Each path is a new rotation, seen through one point. The rows after it are directions, each followed by how far the rotation turns it, in degrees per step (0 if it stays put).
Each turn is a multiple of 5 degrees from 10 to 175, or 0.
Each row of a path follows its step; steps can be skipped.
Path 1:
step 3: [-14  -3   7  -1   1 -16 -15  -1   6  30  -1  -3  20   4   5  11  -1   7
  -5  -1   1   6   7  -3   6   4 -13   6 -14 -19  16  12 -15   7 -10   7
  -4]
step 6: [-18  20  11  -6   9   2  -3   5   2  20  -7   3   6  -8   4  -7 -16   7
   7  -9   0 -11 -12  -5 -11  -6  -2 -15   9   6  14  -8  20 -19   5  11
   6]
step 7: [  4   4   0 -10  -7  16   0   4  -5   2  -7   6  18   6  -2 -13  29  -5
  -8  12 -17  13 -22 -17 -11  -3  -7   7   6  -6  -1 -10   2   0   0  15
   3]
step 8: [ -3   6   1  -9   0  19 -21  -5 -21   4  -3  -7 -18  16 -15  -9 -13  -7
 -11  -7  -2   7  -1  12 -12 -11 -13  -3 -12  -8  12  -4  16   2   6  -9
  -3]
step 11: [ -6  -5 -22   7   7  12 -13  -9  -1  -5   1  -5  -2  -6 -18  15  10  16
   0 -18  -9 -11 -23   8   9  12   8  -1  -1  -4   8  10   2  -4 -23   0
  -1]
step 12: [  1  20  -5 -10  14  -6   3   9  -3  17  -8  -2  -2   3  16  -8  12  14
  -4  -3   5   3  13  17   6  15  12   1  -2   9  22   6   6 -10  -2  22
   8]
step 15: [-12  12  11  -6   5  -3 -12  -2  -3   7  -9 -18 -11 -18   2 -16  -9 -10
  -8   2  -7 -18  -7  -9  -3  -3  -8  11 -15  -9  -3   9   2  22  -3  19
   9]
step 16: [-14  13  -9  -2   3 -14  -4  -1   1   2  -5 -10  14  29  15  10  11 -10
  -4  -8  -8  -2 -11  -7 -11  -4 -18   6 -12  20  -3   2  -2   6  -2  -6
 -15]
step 18: [  4   7 -10 -12   1  10 -13   1   2  -9 -22  -6  13   5   7 -18  11  16
   6  -8  -2 -10 -14   5   6   5   1  16  20  19  11   8   9   0  13   2
   1]
step 19: [ -6  22   7   1  -8  16  -9   5 -12   9   8  -1   7  10   5  -9  -4  -1
   3  -6   5  16  -7  -1   2  21 -15  -3  12 -19  23  -1 -11  -9  -9   1
 -11]
step 20: [-12 -16   1 -14  -7  13 -15   5 -22  13  -3  -9  10  -2  -3  21  15  11
  -5   5  10  -1  -7  -9   3 -16  10   5   2  -6  21  -2   9  -3   8  -4
   8]
Directions:
[ 5 -2  9 -3 -6 -2 -6 -2  3  1  2 -2  5 -1 -1  1 -1  1  0 -2 -1  2  0 -7
 -4  0 -4 -1  8  0  5  1  4 -1  3 -3 -3] -> 25
[-5 -2 -4 -5  2 -2 -2 -4  4 -3  2  4  7 -4 -1 -3  0  0 -5 -4 -1  0  4  3
  1  4 -2 -6 -2  5 -1  5 -1  6 -1 -5 -3] -> 55
[ 0  0 -1  5  1  1 -2 -2  8  8 -4 -3 -1 -6  2 -5  1  8  4  1  2 -2  4  3
  0 -3 -7  0  0  3  0 -2 -2  2  4  3  2] -> 120
[ 7 -1 -1  0 -1 -1  2  0  6  4 -7  5  3  4  7  2  6 -1 -2  2 -2  2 -1  4
 -4  5  3  5 -3 -2  2 -2 -1  2  0 -5 -2] -> 160
[-2 -4 -3 10  8 -5  1 -1 -1 -4 -4 -7  3 -2  1  2 -3  1 -2 -1  0  3  2 -3
 -7  4 -1  4  1  1 -1  1  4 -1 -3 -1  1] -> 60
